In the data rows, zero lies at 4.5, halfway between 4 and 5.
Some points:
Array([2, 4, 7, 6, 5, 5, 6, 5, 6, 3, 4, 4, 2, 5, 4, 4, 7, 6, 7, 6, 5, 3, 3, 7,
       3, 2, 3, 3, 3, 4, 5, 4, 7, 5, 4, 7, 3, 8, 9, 3, 6, 3])
Array([3, 3, 2, 4, 6, 4, 3, 5, 6, 3, 5, 5, 2, 7, 8, 4, 6, 3, 3, 3, 3, 4, 2, 6,
       7, 7, 7, 7, 5, 6, 7, 5, 3, 2, 3, 2, 2, 6, 5, 3, 6, 4])
Array([5, 2, 7, 6, 6, 4, 4, 6, 6, 8, 5, 5, 5, 6, 7, 5, 7, 5, 5, 6, 5, 3, 4, 3,
       4, 3, 5, 7, 5, 3, 6, 3, 1, 5, 4, 2, 8, 4, 5, 5, 3, 6])
Array([5, 4, 4, 3, 9, 7, 5, 5, 3, 6, 2, 5, 4, 8, 4, 4, 2, 8, 6, 6, 5, 4, 4, 5,
       4, 4, 2, 3, 3, 4, 4, 7, 5, 3, 0, 5, 5, 2, 0, 2, 3, 4])
Array([6, 6, 7, 2, 3, 3, 6, 4, 7, 3, 2, 6, 4, 3, 5, 4, 4, 7, 3, 4, 4, 5, 3, 5,
       3, 7, 3, 4, 5, 3, 5, 6, 2, 3, 3, 7, 5, 5, 5, 6, 6, 9])
Array([4, 3, 3, 4, 4, 3, 6, 3, 4, 8, 7, 3, 2, 5, 6, 7, 8, 7, 4, 4, 3, 6, 7, 6,
       6, 8, 1, 4, 4, 4, 4, 4, 5, 5, 6, 6, 3, 4, 3, 5, 3, 5])
Array([6, 4, 6, 6, 3, 3, 3, 3, 3, 6, 4, 5, 2, 4, 4, 4, 2, 4, 4, 4, 4, 0, 6, 4,
       1, 6, 7, 7, 5, 3, 3, 2, 5, 6, 2, 5, 4, 8, 3, 3, 3, 3])
Array([1, 5, 6, 6, 3, 4, 6, 4, 3, 6, 5, 7, 5, 4, 5, 4, 4, 4, 0, 2, 4, 5, 5, 5,
       5, 1, 6, 5, 2, 3, 3, 7, 6, 6, 5, 4, 4, 4, 5, 3, 6, 7])
Array([5, 5, 4, 6, 5, 5, 5, 4, 3, 6, 3, 5, 3, 3, 2, 5, 6, 3, 4, 6, 1, 7, 5, 6,
       4, 5, 6, 5, 8, 5, 3, 5, 2, 1, 5, 7, 6, 3, 8, 1, 2, 4])
Array([6, 2, 7, 6, 2, 5, 4, 4, 5, 4, 4, 7, 4, 4, 5, 9, 4, 4, 4, 5, 5, 5, 3, 4,
       5, 3, 4, 6, 4, 7, 7, 4, 5, 2, 4, 7, 4, 3, 2, 5, 8, 1])
Array([5, 6, 5, 5, 4, 4, 6, 3, 3, 2, 5, 4, 1, 5, 5, 3, 5, 6, 6, 6, 3, 9, 6, 0,
       7, 2, 6, 5, 5, 4, 7, 3, 4, 7, 2, 5, 5, 3, 4, 5, 4, 4])
Array([7, 8, 4, 5, 5, 2, 5, 6, 5, 5, 2, 7, 5, 5, 3, 4, 7, 5, 4, 4, 3, 5, 4, 5,
       5, 4, 4, 4, 4, 4, 0, 2, 7, 3, 3, 3, 4, 5, 3, 8, 7, 2])
Array([3, 1, 6, 4, 7, 1, 3, 5, 2, 2, 6, 8, 7, 3, 5, 5, 2, 5, 4, 4, 4, 4, 7, 1,
       5, 6, 2, 1, 7, 5, 4, 5, 4, 4, 4, 4, 4, 6, 7, 4, 4, 3])
Array([6, 2, 3, 5, 2, 7, 7, 2, 3, 6, 5, 3, 8, 6, 4, 4, 7, 4, 5, 4, 7, 7, 1, 2,
       3, 5, 5, 4, 6, 4, 2, 7, 4, 4, 3, 4, 3, 7, 5, 6, 3, 4])
Array([4, 4, 5, 7, 5, 6, 3, 2, 4, 4, 7, 4, 6, 3, 4, 5, 5, 2, 6, 7, 4, 5, 5, 5,
       2, 7, 5, 3, 5, 3, 5, 3, 9, 4, 2, 2, 5, 2, 4, 4, 8, 9])
Array([6, 4, 4, 7, 4, 5, 4, 6, 5, 3, 2, 6, 5, 5, 4, 7, 4, 7, 6, 2, 2, 6, 3, 4,
       3, 6, 6, 1, 2, 6, 5, 2, 4, 7, 7, 2, 2, 3, 5, 4, 2, 6])
Array([2, 8, 1, 4, 3, 5, 5, 5, 4, 4, 3, 4, 5, 6, 3, 8, 2, 6, 3, 5, 5, 2, 4, 3,
       4, 5, 2, 7, 5, 4, 6, 4, 5, 3, 5, 4, 5, 4, 8, 6, 4, 6])
Array([4, 6, 4, 8, 6, 5, 4, 3, 8, 5, 6, 4, 4, 6, 8, 2, 3, 4, 4, 5, 5, 6, 7, 5,
       2, 5, 3, 6, 3, 9, 3, 5, 6, 5, 5, 7, 6, 3, 6, 7, 3, 2])
Array([4, 2, 0, 5, 6, 5, 4, 4, 5, 2, 6, 7, 7, 2, 3, 6, 2, 6, 8, 5, 4, 6, 6, 8,
       5, 3, 7, 7, 4, 3, 4, 5, 3, 6, 5, 6, 5, 8, 3, 6, 5, 6])
Array([5, 5, 4, 4, 5, 5, 5, 2, 2, 5, 6, 5, 7, 6, 6, 0, 3, 3, 5, 5, 5, 3, 3, 6,
       7, 4, 3, 4, 4, 5, 6, 0, 3, 3, 7, 6, 4, 4, 4, 5, 6, 6])
Array([6, 8, 7, 4, 7, 5, 5, 2, 6, 6, 7, 4, 4, 4, 5, 6, 2, 4, 6, 4, 4, 5, 4, 6,
       6, 2, 3, 4, 6, 5, 4, 6, 2, 4, 5, 0, 2, 6, 4, 3, 4, 4])
Array([5, 2, 3, 3, 6, 7, 1, 5, 7, 5, 5, 0, 3, 3, 4, 5, 4, 5, 1, 4, 5, 4, 5, 2,
       3, 2, 6, 2, 4, 2, 3, 3, 3, 3, 5, 6, 2, 2, 6, 6, 5, 3])
Array([2, 4, 6, 4, 5, 5, 6, 3, 7, 4, 4, 1, 7, 6, 1, 4, 3, 6, 6, 0, 5, 5, 6, 4,
       7, 7, 6, 4, 5, 6, 4, 3, 5, 4, 4, 4, 7, 5, 4, 3, 7, 3])
Array([5, 4, 7, 3, 5, 3, 3, 6, 2, 5, 5, 2, 1, 3, 7, 5, 4, 6, 7, 3, 7, 4, 4, 6,
       6, 5, 6, 5, 4, 4, 3, 6, 7, 3, 6, 4, 6, 3, 6, 8, 4, 6])
Array([3, 6, 4, 3, 6, 5, 1, 3, 4, 6, 2, 6, 4, 2, 2, 3, 7, 4, 4, 3, 8, 6, 2, 4,
       5, 5, 2, 6, 6, 6, 5, 4, 3, 9, 5, 4, 5, 4, 4, 4, 5, 4])
Array([8, 5, 5, 4, 4, 5, 7, 5, 4, 1, 7, 4, 6, 4, 2, 4, 6, 5, 2, 3, 4, 2, 6, 8,
       5, 4, 4, 5, 4, 5, 5, 4, 5, 6, 1, 4, 5, 2, 6, 6, 1, 3])
Array([2, 6, 2, 3, 5, 5, 6, 3, 6, 7, 3, 5, 6, 1, 7, 6, 5, 2, 5, 5, 1, 1, 2, 3,
       6, 4, 7, 2, 5, 5, 5, 5, 7, 6, 4, 7, 5, 4, 4, 6, 3, 4])
Array([6, 6, 6, 3, 3, 6, 2, 9, 4, 6, 6, 4, 7, 5, 6, 5, 4, 2, 7, 3, 5, 6, 5, 5,
       5, 6, 3, 5, 4, 2, 6, 6, 4, 6, 4, 6, 4, 5, 6, 3, 5, 4])
Array([5, 3, 3, 8, 2, 3, 3, 6, 4, 3, 3, 1, 3, 4, 5, 3, 4, 4, 5, 4, 2, 3, 5, 6,
       5, 3, 2, 4, 7, 3, 4, 7, 5, 6, 6, 4, 6, 3, 3, 6, 5, 5])
Array([5, 6, 3, 5, 3, 1, 5, 3, 5, 4, 3, 4, 5, 4, 4, 4, 4, 3, 5, 8, 8, 3, 6, 5,
       6, 7, 6, 3, 2, 3, 6, 7, 2, 5, 5, 4, 4, 2, 6, 3, 5, 3])
Array([8, 6, 4, 5, 5, 6, 4, 6, 5, 4, 3, 4, 6, 5, 6, 5, 5, 7, 1, 7, 7, 5, 5, 5,
       7, 5, 6, 3, 7, 6, 4, 5, 7, 7, 6, 4, 7, 8, 4, 1, 6, 5])
Array([7, 5, 3, 4, 6, 2, 6, 6, 3, 4, 7, 3, 2, 6, 2, 5, 4, 2, 3, 4, 4, 5, 2, 3,
       3, 5, 4, 2, 1, 5, 6, 6, 3, 4, 6, 5, 8, 7, 3, 5, 6, 5])
Array([2, 7, 6, 5, 3, 6, 4, 6, 7, 1, 8, 6, 4, 6, 3, 5, 5, 4, 5, 6, 6, 3, 3, 3,
       6, 5, 4, 4, 6, 3, 2, 5, 3, 3, 6, 6, 4, 4, 1, 4, 2, 5])
Array([5, 2, 6, 1, 3, 8, 5, 3, 6, 3, 1, 5, 3, 5, 3, 4, 6, 1, 5, 6, 3, 5, 8, 4,
       5, 4, 4, 5, 2, 6, 4, 5, 5, 4, 7, 2, 4, 6, 5, 6, 3, 5])
Array([4, 5, 4, 0, 2, 3, 3, 6, 4, 5, 8, 5, 5, 9, 4, 4, 5, 6, 5, 6, 3, 3, 4, 6,
       2, 4, 7, 5, 7, 8, 3, 5, 4, 7, 5, 4, 4, 2, 5, 5, 6, 4])
Array([4, 4, 4, 4, 4, 2, 5, 8, 6, 6, 6, 4, 7, 1, 2, 1, 5, 6, 6, 5, 5, 5, 5, 2,
       4, 2, 5, 7, 4, 7, 8, 5, 7, 1, 6, 4, 2, 5, 3, 3, 2, 6])
Array([2, 5, 5, 4, 6, 6, 8, 5, 1, 3, 3, 4, 5, 2, 8, 4, 5, 4, 4, 5, 5, 6, 6, 6,
       0, 5, 5, 5, 6, 3, 6, 3, 3, 4, 6, 3, 5, 4, 2, 4, 5, 2])
There is one direction along which these points spread out most. Take the direction at right angles to it along which they spread out most. Go by this last direction. For each point below, how far along it does it lie, from 0 to 99? 50 is the average, and the first point above lies past it. One standard deviation of the points above along it is 16.
Array([4, 6, 4, 8, 6, 5, 4, 3, 8, 5, 6, 4, 4, 6, 8, 2, 3, 4, 4, 5, 5, 6, 7, 5,
       2, 5, 3, 6, 3, 9, 3, 5, 6, 5, 5, 7, 6, 3, 6, 7, 3, 2]) 49
Array([5, 2, 7, 6, 6, 4, 4, 6, 6, 8, 5, 5, 5, 6, 7, 5, 7, 5, 5, 6, 5, 3, 4, 3,
       4, 3, 5, 7, 5, 3, 6, 3, 1, 5, 4, 2, 8, 4, 5, 5, 3, 6]) 48
Array([8, 6, 4, 5, 5, 6, 4, 6, 5, 4, 3, 4, 6, 5, 6, 5, 5, 7, 1, 7, 7, 5, 5, 5,
       7, 5, 6, 3, 7, 6, 4, 5, 7, 7, 6, 4, 7, 8, 4, 1, 6, 5]) 31
Array([2, 4, 7, 6, 5, 5, 6, 5, 6, 3, 4, 4, 2, 5, 4, 4, 7, 6, 7, 6, 5, 3, 3, 7,
       3, 2, 3, 3, 3, 4, 5, 4, 7, 5, 4, 7, 3, 8, 9, 3, 6, 3]) 59
Array([5, 2, 6, 1, 3, 8, 5, 3, 6, 3, 1, 5, 3, 5, 3, 4, 6, 1, 5, 6, 3, 5, 8, 4,
       5, 4, 4, 5, 2, 6, 4, 5, 5, 4, 7, 2, 4, 6, 5, 6, 3, 5]) 64
Array([7, 5, 3, 4, 6, 2, 6, 6, 3, 4, 7, 3, 2, 6, 2, 5, 4, 2, 3, 4, 4, 5, 2, 3,
       3, 5, 4, 2, 1, 5, 6, 6, 3, 4, 6, 5, 8, 7, 3, 5, 6, 5]) 28
Array([4, 2, 0, 5, 6, 5, 4, 4, 5, 2, 6, 7, 7, 2, 3, 6, 2, 6, 8, 5, 4, 6, 6, 8,
       5, 3, 7, 7, 4, 3, 4, 5, 3, 6, 5, 6, 5, 8, 3, 6, 5, 6]) 82
Array([5, 4, 7, 3, 5, 3, 3, 6, 2, 5, 5, 2, 1, 3, 7, 5, 4, 6, 7, 3, 7, 4, 4, 6,
       6, 5, 6, 5, 4, 4, 3, 6, 7, 3, 6, 4, 6, 3, 6, 8, 4, 6]) 45
Array([5, 2, 3, 3, 6, 7, 1, 5, 7, 5, 5, 0, 3, 3, 4, 5, 4, 5, 1, 4, 5, 4, 5, 2,
       3, 2, 6, 2, 4, 2, 3, 3, 3, 3, 5, 6, 2, 2, 6, 6, 5, 3]) 57
Array([2, 4, 6, 4, 5, 5, 6, 3, 7, 4, 4, 1, 7, 6, 1, 4, 3, 6, 6, 0, 5, 5, 6, 4,
       7, 7, 6, 4, 5, 6, 4, 3, 5, 4, 4, 4, 7, 5, 4, 3, 7, 3]) 40
Array([5, 5, 4, 6, 5, 5, 5, 4, 3, 6, 3, 5, 3, 3, 2, 5, 6, 3, 4, 6, 1, 7, 5, 6,
       4, 5, 6, 5, 8, 5, 3, 5, 2, 1, 5, 7, 6, 3, 8, 1, 2, 4]) 63
Array([7, 8, 4, 5, 5, 2, 5, 6, 5, 5, 2, 7, 5, 5, 3, 4, 7, 5, 4, 4, 3, 5, 4, 5,
       5, 4, 4, 4, 4, 4, 0, 2, 7, 3, 3, 3, 4, 5, 3, 8, 7, 2]) 33
Array([5, 3, 3, 8, 2, 3, 3, 6, 4, 3, 3, 1, 3, 4, 5, 3, 4, 4, 5, 4, 2, 3, 5, 6,
       5, 3, 2, 4, 7, 3, 4, 7, 5, 6, 6, 4, 6, 3, 3, 6, 5, 5]) 55
Array([2, 8, 1, 4, 3, 5, 5, 5, 4, 4, 3, 4, 5, 6, 3, 8, 2, 6, 3, 5, 5, 2, 4, 3,
       4, 5, 2, 7, 5, 4, 6, 4, 5, 3, 5, 4, 5, 4, 8, 6, 4, 6]) 48
